(in the rows, 128 means zero)
Rotation paths and how fast each direction turns (deg/step)
Each turn is a multiple of 5 degrees from 10 to 175, or 0.
Each row of a path follows its step; steps can be skipped.
Path 1:
step 0: [129 126 123 127 123 131 138 121 124 126 133 128 132 129 121 134 131 135
 135 123 123 139 127 127 121 131 129 118 135 132 128 128 124 119 137]
step 1: [129 120 136 123 128 126 129 126 126 124 121 137 117 119 134 134 132 126
 122 134 118 131 135 134 130 128 131 122 132 129 130 122 130 129 130]
step 2: [122 123 127 124 137 132 130 129 122 134 127 125 126 131 126 141 127 138
 125 122 129 128 121 124 128 123 122 125 137 127 136 132 135 136 133]
step 3: [124 119 132 132 121 132 127 126 130 129 129 130 122 129 120 129 127 132
 132 134 116 127 119 126 131 136 131 123 136 128 129 131 115 124 128]
step 4: [128 134 131 125 138 128 123 135 122 125 125 135 129 121 137 135 132 134
 123 129 124 135 127 122 127 135 135 131 136 122 130 126 129 119 133]
step 5: [123 121 131 130 131 128 122 134 130 136 123 136 122 129 126 122 129 130
 120 126 132 131 124 115 131 127 124 126 128 134 135 125 123 140 132]
step 6: [125 134 136 132 129 126 125 127 139 137 131 130 131 137 127 128 125 140
 132 125 125 132 121 124 135 124 135 125 133 127 127 135 127 118 126]
step 7: [127 135 128 128 127 125 128 137 122 130 130 136 124 136 124 122 135 124
 127 138 125 133 137 120 122 134 135 128 134 134 132 122 127 122 130]
step 8: [131 126 140 127 133 125 125 132 133 139 131 131 131 124 128 120 128 124
 121 126 131 134 127 127 134 122 119 124 130 128 129 121 140 123 135]
Speeds:
[127 127 126 126 131 127 128 125 127 126 130 128 126 130 128 127 127 130
 131 132 130 129 127 127 128 130 129 127 129 129 123 127 126 124 128]	110
Path 2:
step 0: [133 130 118 131 121 130 129 129 124 127 128 125 136 135 127 135 129 128
 123 120 131 128 125 121 133 124 129 120 136 134 133 125 125 139 126]
step 1: [127 133 123 131 133 136 129 132 129 113 131 118 125 129 125 130 122 119
 124 126 128 127 127 129 130 125 130 127 130 129 137 117 123 125 131]
step 2: [124 125 126 130 135 124 140 127 129 121 123 124 123 129 123 124 125 125
 118 121 127 121 139 130 131 131 128 131 125 126 132 136 123 129 124]
step 3: [128 128 120 128 125 119 128 131 125 120 118 136 135 134 116 128 125 134
 124 133 130 124 131 131 123 133 127 130 132 127 126 130 121 130 134]
step 4: [128 126 121 132 126 124 128 124 127 126 131 126 132 130 124 124 131 134
 133 137 128 125 131 119 123 121 123 125 126 120 137 122 118 118 131]
step 5: [124 124 125 134 121 127 133 123 120 124 126 128 125 128 125 127 129 128
 129 124 123 131 125 112 129 127 122 137 120 128 132 123 128 132 120]
step 6: [127 127 126 128 115 131 129 137 127 125 123 123 125 130 125 139 122 131
 122 128 126 133 125 132 131 131 128 134 118 123 126 124 126 121 124]
step 7: [132 129 127 133 122 130 136 125 135 130 121 126 131 127 130 130 126 137
 127 125 127 126 126 139 131 125 131 121 118 122 140 129 124 132 127]
step 8: [123 138 119 131 125 132 135 128 124 126 126 139 135 121 127 126 125 128
 128 126 128 116 126 130 130 126 133 131 125 132 134 120 132 132 130]
Speeds:
[129 128 124 126 129 131 126 128 134 126 125 128 127 128 127 129 127 127
 130 124 129 126 128 128 128 125 130 128 125 129 127 130 129 128 127]	60
[131 128 128 126 126 129 124 126 126 130 125 127 128 130 130 128 127 128
 130 128 131 130 130 125 129 130 127 131 126 126 129 126 127 128 127]	55
Path 3:
step 0: [120 113 128 131 128 130 130 126 128 131 121 128 130 127 128 129 129 118
 133 124 135 132 125 126 124 126 128 131 131 125 123 138 137 128 122]
step 1: [135 133 125 133 130 129 136 129 125 132 118 131 129 127 135 124 126 121
 131 129 139 133 121 120 123 134 125 124 124 129 129 128 131 135 134]
step 2: [122 124 126 131 128 133 120 131 129 126 120 131 126 126 126 131 125 114
 119 134 136 127 118 130 130 130 132 135 128 136 131 123 127 129 129]
step 3: [124 120 129 137 124 129 120 122 130 136 126 128 130 129 130 122 127 117
 134 124 135 130 127 121 121 130 126 128 131 132 120 132 127 124 123]
step 4: [128 125 128 129 134 121 132 130 125 127 117 131 122 127 132 124 130 121
 131 131 136 130 125 125 123 133 128 121 115 134 129 135 130 132 131]
step 5: [120 127 130 129 124 135 130 126 128 128 119 127 129 123 132 135 131 117
 121 136 136 127 119 121 133 127 129 130 134 131 129 132 126 131 132]
step 6: [122 120 126 136 131 129 126 129 128 130 129 130 130 129 129 124 118 118
 132 124 135 133 118 118 119 131 128 132 132 123 127 129 130 128 125]
step 7: [134 121 124 131 128 131 128 126 128 132 114 132 129 132 131 126 130 118
 129 129 136 133 127 134 122 132 131 125 118 133 128 131 136 135 129]
step 8: [123 134 132 129 129 131 126 126 131 129 118 129 127 123 128 126 127 117
 125 134 140 127 123 121 131 131 123 132 129 138 124 124 124 125 135]
Speeds:
[129 127 128 128 129 126 128 124 127 130 129 125 129 133 126 129 127 128
 133 130 130 129 130 130 126 127 128 130 126 127 127 131 130 129 128]	110
[129 131 126 125 127 128 126 129 129 129 125 129 126 129 132 129 127 130
 129 129 128 131 127 131 126 130 130 127 127 129 131 130 125 130 128]	125
[130 131 128 130 124 132 128 124 129 131 127 127 131 128 131 128 130 128
 129 128 128 127 129 126 128 128 127 126 131 127 125 128 126 129 129]	155
Path 4:
step 0: [129 123 132 131 134 140 117 119 138 130 123 135 129 136 125 124 126 127
 127 140 119 123 134 125 125 134 132 122 138 134 124 131 125 126 124]
step 1: [117 122 140 125 128 126 118 125 121 126 127 130 134 128 140 123 122 133
 132 133 126 132 128 134 128 121 128 123 125 141 139 132 128 121 127]
step 2: [125 128 134 119 131 127 127 124 120 134 128 143 132 125 123 127 126 122
 119 134 132 129 132 129 125 133 127 114 122 123 128 116 136 117 125]
step 3: [124 130 133 130 122 132 123 116 122 122 135 140 130 131 129 128 133 124
 127 129 124 126 117 120 129 126 133 133 139 131 132 126 145 128 124]
step 4: [124 127 128 117 124 129 129 137 128 139 142 137 129 127 137 133 121 118
 130 128 131 128 121 126 138 127 122 133 127 137 132 124 127 128 126]
step 5: [122 128 134 124 135 126 134 130 137 120 136 135 120 133 124 130 138 115
 118 123 124 118 126 135 134 132 125 123 133 129 129 121 127 127 131]
step 6: [128 132 129 138 122 130 131 133 124 122 132 125 134 137 136 135 134 128
 120 119 139 131 113 131 133 124 128 121 127 134 134 130 130 133 134]
step 7: [134 130 114 131 131 118 133 124 129 128 138 135 124 130 132 135 126 127
 121 125 133 131 128 125 129 132 118 124 118 132 115 121 121 134 128]
step 8: [122 128 128 128 124 122 132 123 132 114 132 132 125 134 127 138 127 133
 126 121 122 128 124 131 123 121 129 133 137 118 119 139 121 133 135]
Speeds:
[128 128 128 130 124 127 126 126 130 129 127 128 129 130 129 127 130 129
 128 128 129 129 125 131 131 125 128 131 127 127 131 131 128 125 127]	140
[123 130 128 129 128 127 125 129 126 125 126 129 126 128 128 126 132 130
 128 127 126 126 126 128 128 131 129 129 131 129 124 128 127 128 127]	145
Path 5:
step 0: [134 129 130 135 129 120 135 134 129 126 116 126 123 136 129 135 133 125
 124 132 126 134 126 133 122 140 122 134 127 117 135 130 132 122 125]
step 1: [139 128 129 123 122 129 137 130 128 125 125 122 127 134 135 117 129 123
 130 113 133 124 133 134 126 134 120 129 137 128 125 127 127 125 128]
step 2: [129 142 137 123 134 133 123 128 133 127 128 126 121 142 133 126 125 126
 124 125 128 138 131 136 127 143 134 128 128 128 128 127 127 132 128]
step 3: [130 131 132 135 123 124 129 134 139 136 127 129 124 134 131 129 125 121
 128 115 122 127 121 126 112 133 122 126 122 131 135 125 131 128 131]
step 4: [139 134 134 125 118 125 117 131 125 130 120 124 121 131 126 119 121 131
 120 126 126 127 126 125 126 136 122 127 126 125 125 135 129 120 119]
step 5: [128 128 136 131 134 120 122 129 128 123 118 126 123 136 119 133 128 121
 127 118 129 135 126 136 125 132 119 132 140 131 126 134 125 131 130]
step 6: [138 136 118 118 128 124 130 129 126 126 130 128 114 134 134 130 130 121
 128 119 123 129 129 123 126 138 121 130 130 130 137 125 125 125 130]
step 7: [129 133 132 119 124 125 122 131 134 131 136 132 115 128 129 122 123 128
 127 121 135 135 129 141 118 130 123 123 130 126 128 133 130 134 121]
step 8: [135 135 130 129 127 123 123 131 121 135 122 125 125 136 129 136 119 123
 129 133 124 126 123 134 113 133 125 137 128 122 134 129 130 134 132]
Speeds:
[129 127 127 127 127 130 127 126 128 128 131 124 125 129 130 125 127 129
 126 128 126 126 126 130 132 126 124 129 126 128 126 126 129 127 129]	140
Path 6:
step 0: [133 130 126 127 132 121 130 116 124 132 123 120 118 121 142 131 130 121
 132 125 122 127 130 137 131 127 128 126 129 126 123 132 124 129 127]
step 1: [125 135 124 121 127 124 128 134 121 136 129 125 129 134 133 125 136 117
 130 122 130 132 126 134 133 123 119 126 125 129 129 119 133 138 128]
step 2: [124 135 128 124 116 126 134 130 125 126 125 124 126 133 121 130 132 123
 122 127 138 128 116 124 116 127 130 132 132 127 128 125 121 134 127]
step 3: [122 129 134 133 125 123 138 122 126 130 126 125 125 122 137 128 128 134
 140 125 132 131 120 131 118 137 131 129 134 131 131 133 125 123 128]
step 4: [127 129 135 137 123 121 124 128 125 140 127 136 132 135 136 124 127 129
 130 125 123 132 126 138 131 125 130 121 135 129 130 126 137 131 133]
step 5: [136 130 121 131 120 124 125 126 127 132 123 127 120 140 129 128 127 120
 121 131 119 119 125 127 125 121 134 132 133 126 126 132 125 134 130]
step 6: [123 125 122 121 129 127 134 122 126 133 131 113 119 129 139 122 127 125
 136 129 124 126 127 127 123 128 122 135 127 127 132 127 120 130 124]
step 7: [126 128 138 122 126 128 126 132 126 133 132 122 137 132 137 124 128 128
 127 123 135 135 121 132 123 124 121 123 131 127 130 112 125 131 130]
step 8: [135 134 129 131 120 122 123 131 129 128 119 130 131 129 131 134 130 124
 124 123 134 126 115 123 118 130 135 131 131 129 130 126 122 123 138]
Speeds:
[131 131 129 127 129 128 128 130 131 129 128 130 133 131 127 130 128 128
 130 127 126 127 123 127 129 126 126 128 127 128 126 129 130 131 129]	115
[128 128 126 127 128 128 127 127 129 124 127 122 127 130 126 126 128 127
 130 126 125 127 127 128 131 127 127 126 128 125 129 126 129 129 127]	70
Path 7:
step 0: [120 125 124 129 131 139 136 126 131 124 117 119 135 132 137 134 131 134
 128 140 117 128 122 129 125 129 123 129 135 134 131 126 126 123 130]
step 1: [123 131 127 128 118 129 128 131 128 121 129 117 123 135 130 137 120 135
 130 122 126 131 136 125 141 129 127 125 121 132 136 130 135 119 130]
step 2: [121 133 124 128 124 128 122 121 128 129 123 125 130 133 133 135 127 129
 127 137 116 124 117 130 121 131 119 127 132 127 144 125 124 120 131]
step 3: [125 120 123 129 120 131 131 136 126 123 117 129 119 134 136 134 128 134
 132 130 125 123 134 121 136 124 125 130 121 140 136 128 133 126 128]
step 4: [125 131 123 128 125 123 120 124 129 122 128 117 138 134 129 131 128 125
 128 131 118 131 128 132 129 136 113 130 126 135 138 134 124 126 138]
step 5: [121 127 120 124 120 131 136 126 126 126 113 124 115 123 136 135 117 129
 126 133 127 125 123 124 135 130 125 131 130 135 134 130 129 128 126]
step 6: [130 129 136 130 124 129 125 130 131 124 135 123 131 135 136 140 131 128
 122 128 120 126 127 126 135 128 112 128 132 140 131 130 127 120 137]
step 7: [114 134 119 121 123 124 130 126 128 123 118 120 123 126 133 134 131 135
 125 141 124 134 131 129 130 133 127 123 127 136 133 124 127 125 122]
step 8: [129 135 129 132 115 133 123 130 127 122 132 127 121 135 135 133 127 131
 120 120 130 125 126 125 132 130 114 131 129 132 143 129 133 127 130]
Speeds:
[124 126 127 127 128 128 126 129 127 130 131 127 129 127 133 127 128 129
 129 126 126 128 127 125 129 127 128 128 127 126 127 127 126 132 128]	0
